In the rows, 128 means zero.
A single turn carries every row of the set below to another of its rows. Some are shown first; where does it send the rows asked next?
J_715: [130 153 105 132 142 144 111 168  91 141 140 129 160 180 107]
J_929: [113 142 124 125 148 145 135  72 126 108 117 145 133 147 148]
J_580: [123 154 130 108 163 153 118 149 145  84 137 142 168 140 111]
J_525: [137 107 116  95 169  80 106 140 100 127 104 136 131 145 120]
J_952: [118 137 138 130 132 166 179 106 111 118 140 150 124 136 142]
J_542: [128 150 139 113 131 144 157  84 109 107 138 159 139 115 141]
J_939: [130 162 132 123 168 166 130 153 144  98 136 133 158 172 127]
J_809: [106 154 131 132 160 130 164 103 135 112 124 149 130  99 141]
J_66: [121 162  99 125 158 112  88 157 107 130 128 132 170 145 101]
J_780: [ 89 121 123 131 150 151 157 103 134 106 121 145 126 122 129]
J_444: [161 137 137 103 164  84 151 167  87 144 125 142 124 124 129]
J_152: [134  87 130  89 141 118 130 150  97 111 116 128 123 153  99]
J_596: [127 160 103 114 127 111 127 107 103 183 108 151 144 139 120]
J_295: [112 130 103 112 114 131 143 126  99 179 116 152 138 137 104]
J_388: [164 152 148 106 164  90 162 166 102 132 123 131 120 118 124]
J_850: [125 159 110 116 122 115 151 128 100 186 118 155 140 119 113]
J_852: [119 141 104 118 137 133 106 170  93 128 143 137 168 146  88]
J_705: [147 185 111 125 149 119 105 158  90 140 141 136 170 152 114]
J_417: [118 163 103 146 165 129 119 183 111 145 132 123 154 160 108]
J_781: [104 138  95 115 130 112 125 117 113 176 102 148 141 129 106]
J_667: [126 167 135 123 171 156 141 166 148  96 140 138 159 141 120]
J_907: [108 152 102 131 139 116 150 135 117 190 106 145 132 130 115]
J_828: [118 134 127 116 125 112 144  85 147 103 145 118 126 151 141]
J_509: [140 117 124  90 164  86 101 125 112 109  99 127 132 143 112]
J_839: [150 109 134 112 150 132 148 156  98 133 115 117 109 190 125]
J_176: [169 139 129  94 162  79 117 134  85 138 116 141 134 149 137]
J_241: [138  88 124  93 147 107 132 159  84 131 121 139 124 154 111]
J_856: [133 173 114 132 151 124 129 186  96 142 147 137 162 133 103]
J_326: [117 146 101 126 126 130 143 123 105 191 108 144 132 158 120]
J_764: [133 151 135 107 151 170 129 151 131  90 147 142 166 160 116]
J_303: [141 126 125 123 183  92 149 173 106 151 109 127 112 151 134]
J_631: [120 133 136 124 119 128 177 110 140 113 158 118 116 152 140]
J_607: [150 108 125 112 159 114 142 159  87 149 116 129 114 185 133]
J_213: [143 136 135 128 181 106 159 172 121 140 106 113 105 157 131]
J_500: [146 178 142 111 159 156 137 154 133  96 148 145 166 143 125]
J_209: [120 163 131 144 160 147 163  94 130 125 121 141 123 145 160]
J_605: [105 120 128 120 125 120 160 105 150 103 149 116 119 143 131]
J_776: [123 153 135 132 136 114 169 104 151 117 148 114 116 149 152]
J_897: [177 155 141  91 156  84 122 126  94 122 115 133 133 141 132]
J_351: [120 152 136 122 134 101 166 105 151 108 151 121 123 121 141]
J_378: [130 146 137 110 118 107 156  91 137 103 156 126 129 132 139]
J_882: [139 175 132 112 168 148 115 139 143  92 135 140 169 154 127]

J_939 -> J_667
J_839 -> J_213
J_607 -> J_303
Now find these:
J_781 -> J_295
J_542 -> J_929
J_715 -> J_417
J_631 -> J_776

A single turn carries every row of the set below to another of its rows. Some are shown first; where does it send the rows asked next?
J_986: [104 119 103  98 132 134 142 100 138 157 114 116 134 120 159 129 148 110
  95 153 149 155]
J_371: [117 125 128 131  88 158 122 132 135 139 122 133 108 107 150 128 116 186
 123 127 131 149]
J_97: [105 152 169 157 145 145 110 118 110 134 139 144 115 120 123  97 114 172
 145 132 113 149]
J_717: [121 139 150 116 156 168 133 122 131 147 125 161 142 105  95 122 127 166
 166 116 135 147]
J_54: [170 131 143 139 113  94 155 128 102 148 135 122 154 147 119 136 141 105
 150 100 117  95]
J_786: [109 113 127 125 138 146 154 129 149 142 133 187 151 114 106 114 131 160
 160 121 109 149]
J_725: [140 143 131 121 106 157 122 143 146 144 117 135 107 120 153 143 135 152
 120 120 117 182]
J_847: [133 105  95 108 130  83 131 103 135 153  95  91 137 150 125 132 149 108
 137 110 132 118]
J_52: [146 153 129 125 126 137 134 118 127 119  83 152  97 109 141 104 162 138
 127 103 141 163]
J_900: [128 154 109 120 118  98 137  99 149 126 120 104 110 110 164 147 160 154
 138 103 165 144]
J_529: [133 113 136 165 100  90 134 146 123 127 134 126 140 167 101 133 136 118
 128 152 131  98]
J_224: [122 107 138 154 129 121 118 152 127 125 129  96 141 182 119 141 123 139
 121 133 125  87]
J_560: [126  98  95 111 142  91 128 112 164 154 120  89 150 158 124 126 144 125
 160 124 137 134]
J_429: [122 128 139 163 159 123 169 115 102 104 157 153 155 138  99 126 131 159
 123 122 153 117]
J_869: [173 129 140 133 113  93 147 117 103 124 135 131 152 149 117 137 160 110
 140 108 121  87]
J_720: [125 143 112 138 127 108 119  91 139 155 113 106  94 115 181 135 159 144
 136 107 147 150]
J_422: [114 111 109 112 137  79 120 112 147 156 112  98 131 134 136 127 143 118
 168 134 120  85]
J_253: [105 116 101  95 138 121 149 105 148 160 103 121 131 127 163 125 128 110
 106 139 153 156]
J_393: [123 108 153 136 133  94 133 131 129 133 134 109 156 177 116 144 113 119
 116 153 131  89]
J_581: [109 145 140 118 109 160 141 129 136 144 113 135 117 105 165 118 114 167
 132 145 132 173]
J_684: [116 150 151 155 155 118 163 136 127  97 146 165 147 142 115 148 156 141
 134 104 133  96]
J_391: [117 114 134 132 127 117 102  82 126 167 139  95 117 151 148 149 140 120
 126 142 123  92]
J_124: [121 130 147 127 145 103 168 142 106 134 155 151 186 136 114 107  99 134
 138 134 123 138]
J_332: [129 114 139 135 129 126 124  78 124 173 140  87 127 139 156 145 154 120
 134 141 124  90]
J_573: [131 140 160 166 158 120 136 124 115 112 172 166 143 144 107 127 142 139
 132 115 126  97]
J_595: [120 137 151 137 142  92 167 137 101 129 147 145 164 148 112 114  86 134
 138 125 112 144]
J_945: [127 135 132 116 134 158 155 134 116 122 135 177 149 107 100  99 136 151
 151 111 111 152]
J_357: [140 146 121 116 133 139 113 125 128 121  88 162 102 106 136  99 160 130
 119 121 147 159]
J_125: [114 149 164 147 161 131 110 113 113 119 126 156 106 126 124  94 107 168
 146 133 116 145]
J_308: [120 129  95 115 144 103 147 102 140 131 123 100 110 120 192 140 147 144
 114 107 125 141]

J_573 -> J_393
J_371 -> J_786
J_52 -> J_97
Now find these:
J_725 -> J_717
J_54 -> J_332

A single turn carries every row of the set below to another of its rows. Some are shown first; where does it send the rows asked next?
J_398: [124  99 136 134 151 125 188 125 123 134 138  89  74 127 143 125 138 137
 127 165 144 114 139]
J_568: [101 144 124 120  97 129 138 118 134 116  81 111 131 148 117 110 145 133
 136  85 119 115 105]
J_819: [ 93 144 119 154 156 109 124 102 105 139 179 171 116 128 142 110 154 131
 144 103 112 148 123]
J_835: [128 136 130 139 148 119 146 115 124 123 140 132 205 131 135 112 138 125
 106 164 133 118 152]
J_524: [110 139 126 113 154 128 145 115 132 149 107 106 145 131 173 130 129  83
 127 108 130 107  97]
J_103: [124 126 128 100 142 123 160 117 133 126 119 114 138 121 164 119 135  74
 119  98 115 116  94]
J_322: [ 89 166 117 156 144 116 154 133 128 121 116 126  66 144 126 109 127 109
 121 171 119 119 156]
J_45: [127 103 139 130 152 124 190 127 120 123 144  88  72 124 143 120 141 131
 112 158 147 127 140]
J_548: [111 154 144 148 130 139 168 138 122 126 105 159 124 114 105 135 171 142
  83  94 133 122 105]
J_80: [ 83 138 144 129 164 134 130 125 132 140 185 184 115 128 124 129 146 128
 143 117 118 128 118]
J_812: [132 131 136 130 138 121 160 106 117 132 146 126 193 134 106 124 169 108
 102 159 113 118 143]
J_662: [130 112 131 109 124 107 149 102 118 110 159 110 170 123 111 103 166 122
 136 138 133 140  95]
J_354: [130 127 131  99 127 135 148 119 134 106 123  91 174 153 123 113 120 135
 120 120 104 116 169]
J_664: [131 132 141 140 146 127 178 119 132 101 166 117  78 164 168 103 108 155
 109 127 115 127 146]
J_885: [122 107 129 144 154 120 180 120 116 139 133  83  78 130 154 121 136 141
 126 164 151 120 142]
J_233: [118 138 124 109 152 122 148 119 130 129 114 110 143 124 179 116 125  79
 115 100 131 121  99]
J_598: [106 125 139 141 145 123 129  96 107 129 161 148  60 149 109 127 155 165
 116 139 145 139 128]
J_134: [125 177 123 168 154 103 158 114 112 131 147 177 136 172 137 109 137 128
 122 114 108 150 155]
J_381: [117 155 125 167 124 121 161 124 106 124  98 153 129 113 125 119 166 152
  91  87 131 131 111]
J_792: [101 142 132 109 101 135 138 133 146  97  88 121 132 142 120 104 130 134
 126  85 128 117 107]
J_275: [112 147 124 171 127 126 157 131 122 128  90 162 138 112 134 121 143 168
 113  99 135 109 112]
J_136: [139 129 127 136 136 111 157 106 114 114 146 130 198 126 125 105 153 116
 102 153 116 127 148]
J_993: [100 150 117 146 132 113 167 134 131 103 123 134  62 135 119 101 129 105
 122 165 103 119 154]
J_903: [ 94 155 117 152 135 115 162 129 129 121 117 128  62 142 116 111 135 107
 130 170 104 112 152]
J_821: [121 138 140 133 150 130 149 115 126 140 140 129 199 138 116 131 153 117
 106 170 130 109 146]
J_164: [ 87 135 126 148 159 119 123 115 125 141 175 182 122 127 143 116 134 143
 161 115 115 126 122]
J_485: [112 123 140 112 136 122 141 104 123 142 150 102 171 137 101 130 173 122
 142 153 143 125  92]
J_424: [121 143 139  96 139 144 140 124 134 113 124  86 172 158 122 121 125 129
 105 123 120 123 171]
J_170: [118 160 149 140 155 129 172 135 142 135 153 192 131 171 107 134 136 123
 133 130  98 119 146]
J_384: [129 132 124 109 123 129 146 106 122 122 118  79 170 159 117 119 138 131
 124 118  96 117 167]
J_165: [117 165 130 165 156 115 158 123 132 143 139 186 142 173 133 123 122 140
 149 129 105 120 152]
J_726: [108 113 136 141 143 121 130 102 117 116 158 159  67 142 121 117 132 178
 131 142 144 129 130]
J_73: [111 153 147 146 163 140 163 122 133 133 157 108  79 179 167 127 112 155
 107 140 134 119 147]
J_561: [103 122 145 135 149 130 128 107 118 122 162 156  63 147 114 126 140 170
 119 144 152 132 129]
J_823: [121 147 132 106 135 138 140 111 121 129 120  75 169 165 116 128 142 125
 108 121 112 125 168]
J_313: [124 112 131 140 155 119 182 122 112 128 139  84  75 127 155 116 139 134
 111 158 154 132 143]
J_159: [116 128 129 105 144 128 158 115 134 146 111 110 139 128 158 132 138  77
 131 106 114 103  92]
J_463: [112 116 130 147 138 113 131  91 105 123 158 151  63 145 117 117 147 172
 129 136 137 136 129]
J_126: [121 124 128 116 139 110 133 112 123 103 155 113 181 123 138  95 138 134
 130 142 161 145 103]
J_14: [ 92 159 137 109 113 141 130 135 142 107  88 114 131 149 122 111 136 128
 110  87 144 126 109]
J_749: [ 96 161 117 150 142 114 157 137 130 104 122 132  65 137 129  98 122 108
 114 166 118 126 158]
J_211: [ 89 147 137 135 161 124 130 113 113 139 189 172 108 130 122 122 165 117
 126 105 115 149 117]
J_214: [104 136 136 119 151 124 124 115 128 135 146 106 181 136 129 121 145 134
 137 157 170 130 102]
J_880: [115 143 147 147 150 137 176 107 125 152 155 100  70 184 141 141 141 146
 121 139 109 108 137]
J_779: [ 91 161 129 122 108 135 130 121 130 124  81 104 129 155 118 117 150 127
 120  86 135 124 107]
J_69: [135 123 139 140 133 124 191 104 124 121 164 110  68 169 143 119 138 145
 122 126  89 117 137]
J_227: [126 172 142 144 154 117 172 126 123 123 161 183 126 170 111 120 151 112
 106 114 101 150 147]
J_831: [105 145 144 151 132 144 163 145 136 130  97 168 133 112 115 137 148 159
 106 106 137 101 107]

J_821 -> J_812
J_726 -> J_561
Now find these:
J_524 -> J_159
J_313 -> J_885
J_749 -> J_322
J_354 -> J_424
J_779 -> J_568
J_164 -> J_80
J_664 -> J_73
J_485 -> J_662
J_134 -> J_165
J_275 -> J_831

